In the data rows, the value 128 means zero.
Some points, one per row:
[135 194 116 134  85 118 146 100]
[139 145 134  73 165 133 167  84]
[126 124 106 205 128 129  88 115]
[121  92 156  99 121 137  93 185]
[136 115 155  78  74 168 130 160]
[114  80 143 102 150 142 107 179]
[131  86 148 102  99 157 104 180]
[115  78 126 126 149 180  85 161]
[136  65 112 164 122 172 117 139]
[116 107 112 182 168 145  70 121]
[139 161 119 120 164  62 165  97]
[140  83 131  99  99 181 113 168]
[132 156  80 182 130 107  86 137]
[147 174 129  86 142  58 120 141]
[135  83 107 161 104 152  99 171]
[128 185 137  59 115 148 135 117]
[133 196 125  93 131  74 137 124]
[112 155 126 177  72 150 144 105]
[150 112 144 128  63 129  98 172]
[116  62 121 164 126 161 141 147]
[ 99 112 120  95 145 192 108 162]
[150 110  71 134 165 151  90 141]
[157 173 142  99 148  79 104 100]
[148  99 153 156 163  76 125  96]
[143 173 118  56 153 116 146 116]
[161  82 131 126  98 130  97 171]
[175 119  89 140 139 130  74 128]
[124  83 154 129  88 144 112 178]
[125  80 150 101 122 157  98 178]
[146 184 118  80 146  85 146 111]
[ 79 121 137 162 140 168 134 114]
[118 144 115 179 114 149 152  79]
[108 161 132 176  84 136 151  96]
[118 124 111 163 149 103 200  88]
[133 201 117 119 124 110 126  93]
[143 191 117  98 127 113 148  90]
[ 97 108  92 154 178 151 147 125]
[112 107 153  76 120 167 108 174]
[118  75 125 110 141 151 119 181]
Here are 16 more points, each followed by its number:
[129 184 144  69 130  89 112 148] 0
[117  70 137 144 152 171 157 103] 1
[ 98 107 100 102 160 139 194 155] 2
[123  99 166 150  74 138  95 164] 3
[122  96 173 183 127  94 111 112] 4
[116  80 127 121 153 151  87 177] 5
[139  97 122 103 112 161  84 184] 6
[133 191 131  63 133 129 115 120] 7
[158  61 143 125 136 100 135 151] 8
[144  71 145 120 112 155  87 168] 9
[121 103 136  76  99 152 165 178] 10
[141 178 158  75 142  86 103 118] 11
[151 117 115 156 135  73 192  96] 12
[133 108  81 137 111 184 101 164] 13
[112 156 121 177  97 118 175  93] 14
[119  92 133 188 141 160  85 109] 15
Which three of these numbered points are nearest to each point below, ignoring the 2 directions in which the first points spread most? Their numbers follow each, nearest first.
[134 167 153  66 159 102 139 101] > 15 5 9
[148 131 143  64 167 112 166  98] > 1 8 12
[108 118 164 165 153  61 141 118] > 4 8 11
[163  67 147 155 118 114 133 118] > 8 12 9
[105 123 104 186 172 124 108 113] > 5 0 11
[120 112 120 201 151 121  87 110] > 11 15 0
[116  98  99 192 130 132 169 113] > 10 12 14
[152  73  96 144 105 162 160 139] > 10 12 14
[ 94 143 111 197 121 121 126 126] > 0 6 14
[142  67 113 136 117 126 138 176] > 12 8 10
[117 105  80 156 186 140 125 129] > 5 6 7
[133 158 139  65 158 113 175  96] > 1 10 5
[131 191 152  91 125  74 132 117] > 0 11 9
[148 137 101 130 177  57 149 118] > 8 5 12
[124 196 155 111  98  85 122 121] > 3 0 11
[121 123 107 198 137 115 147  94] > 9 6 5
[136 149 134 105 148 131 175  68] > 1 10 15
[120 108  98 198 131 152  91 128] > 6 7 0
[135 144 134  52 156 125 184 109] > 1 2 10
[145 170 155  89 149  63 113 117] > 11 9 0
[120 159 128 172  77 125 167  95] > 14 3 10
[121 157 137 148  85 132 186  83] > 14 10 3
[120 175 131 150  64 119 168 110] > 14 3 10
[131 159 142  62 124 121 197 105] > 10 1 14
[131  74 126 120 101 147 138 182] > 10 14 12
[143 105 137 157 179  97 118  86] > 8 15 5
[126 186 141  62 122 140 139 111] > 7 15 6
[116  80 105 171 165 118 115 155] > 5 0 8
[115  83 143 144 134 176  64 155] > 15 11 7
[118 172 126 150  73 113 185 107] > 14 10 3
[138 188 120  80 120  94 172 114] > 10 14 6
[116 120 108 184 178  95 121 110] > 5 11 0
[126  90 148 123 103 151  79 181] > 0 9 11
[161  98 108  84 103 166 130 161] > 13 6 10
[130 154 123 132 185 122 100  80] > 15 5 11
[148 152 107  98 162 106 178  86] > 1 10 12
[127 183 157  81 149  83 108 120] > 11 0 15
